(in the rows, 128 means zero)
One turn sends every row of this set to another row. A few are shown first. Where does it send the rows asked after them?
nat: [110 144 128 125 117 113 144 151 138 149 116  81 140 109 159 108 119 114]
siki: [101 114 145 131 118  94 130 107  63 122  95 130 125 145 119 107 115 126]
zop: [164 131 132 135 134 128  98 118  86 125 110 124 123 143 125  66 128 134]
noz: [127 123  88 119 141 101 113 126 119 126 123  99 164 137 131 152 118 133]
Gom: [124 103 153 127 145 122 147 138 133 120  84 130 121 125  98 133 128 134]
Bani: [159 155 135 160 155 116 136 139 133  93 122 137 146 113 137 117 100 115]
luros: [152 135 130 109 113 147 128 104  95 140 116 127 121  93 142 106 117 137]
Bako: [160 127 170 139 122 140 120  97 111 160 125 135 143 139 134 109 143 131]
Fesu: [112 128 103 120 132  95  95 123 115 111 124 130 179 148 119 130 129 100]
koti: [154 166 130 147 129 109 134 115 137 139 137 138 130 111 163 121  90 119]
Nirot: [141 130 166 134 150  95 136 145 115 142  98 152 109 145 112 128 138 117]
Bemif: [107 124 120 132 141  91 115 102 111 126 119  94 155 139 131 155 138  99]
nevug: [150 139 146 156 137  98 144 127  80 143 124 127 150 156 148 137 104 155]
Gos: [113 114 136 158 119 125 115  93 165 118 112 112 139 137 129  88  96 122]
Ped: [110 115 119 126 109 110 100 108 141 135 100 130 106 141 118  77  97 128]
liti: [118 133 116 118 121 106 119 180 131 137 104 102 147 138 130  80 126 125]
nar: [116 132 124 128  88 115 121 102 100 132 131 151 166 136 143 106  84 140]
mavob: [113 147 159 135 123 102 134 161 131 147 119 111 163 134 143  98 148  91]

Bako moves to luros
Ped moves to Nirot
And these:
siki moves to nevug
noz moves to Fesu
Gos moves to Gom
mavob moves to nat

One turn sends every row of this set to another row. A few are shown first. Where does it send the rows asked after them?
lim: [125 147 144 138 132 122 142  93  96 103 105 109 125 123 148 107  92 163
 124 131 134 132 135]
ribe: [158 127 160  65 127  88 122 111 136  90 125 133 114 126 118 128 101 102
 128 141 137 130 127]
fika: [107 156 141 129 130 117 124  91 100  94 119 131 130 106 143 117  75 144
 102 125 129 145 124]
supit: [106 122 108  89 139 137 143 146 135 167 107 155 136 123 124 115 126 118
 152  95 118 139 135]
gog: [107 129 109 102 135 131 133 141 136 176 100 160 135 114 117 110 118 115
 153  98 127 135 142]
tife: [113 146 150 143 127 107 122 109  82 100 127 121  94 120 133 113 109 144
 106 132 130 145 147]
tuvez: [137 126 137 129 120 144 112 122 107 118 144 127 108 109 113 148 111 132
 129 159 136  97  91]
subit: [152 134 173 102 119  83 108 125 139  90 140 141 100 126 139 127 100 129
 125 149 131 151 143]
tope: [153 119 148 125 144 133 125 135 103 111 157 114  95 110 142 128 108 137
 144 175 130 114 118]
Sini: [117 145 119  97 133 123 116 147 166 149 137 165 151 109 119 105 153 128
 126  98 113 124 126]
niku: [158 116 138 131 117 138 120 131 142 110 140 116 103 127 139 146 110 150
 125 168 142 104 107]
Pufeb: [133 124  98  97 135 158 121 126 163 160 145 152 141 124 135 107 114 129
 135  93 120 155 121]
nikis: [135 123  90 102 139 158 116 126 161 159 142 148 138 109 126  94 116 121
 126 101 127 147 132]
Fol: [114 141 111  97 126 128 125 140 161 152 136 162 141 121 121 115 158 129
 126  89 111 133 123]
bove: [155 122 163  94 118  80 123 118 135  85 116 130 120 150 117 126 117 128
 115 133 137 132 147]

nikis moves to Sini
niku moves to bove
And these:
supit moves to Pufeb
ribe moves to fika
tife moves to tope

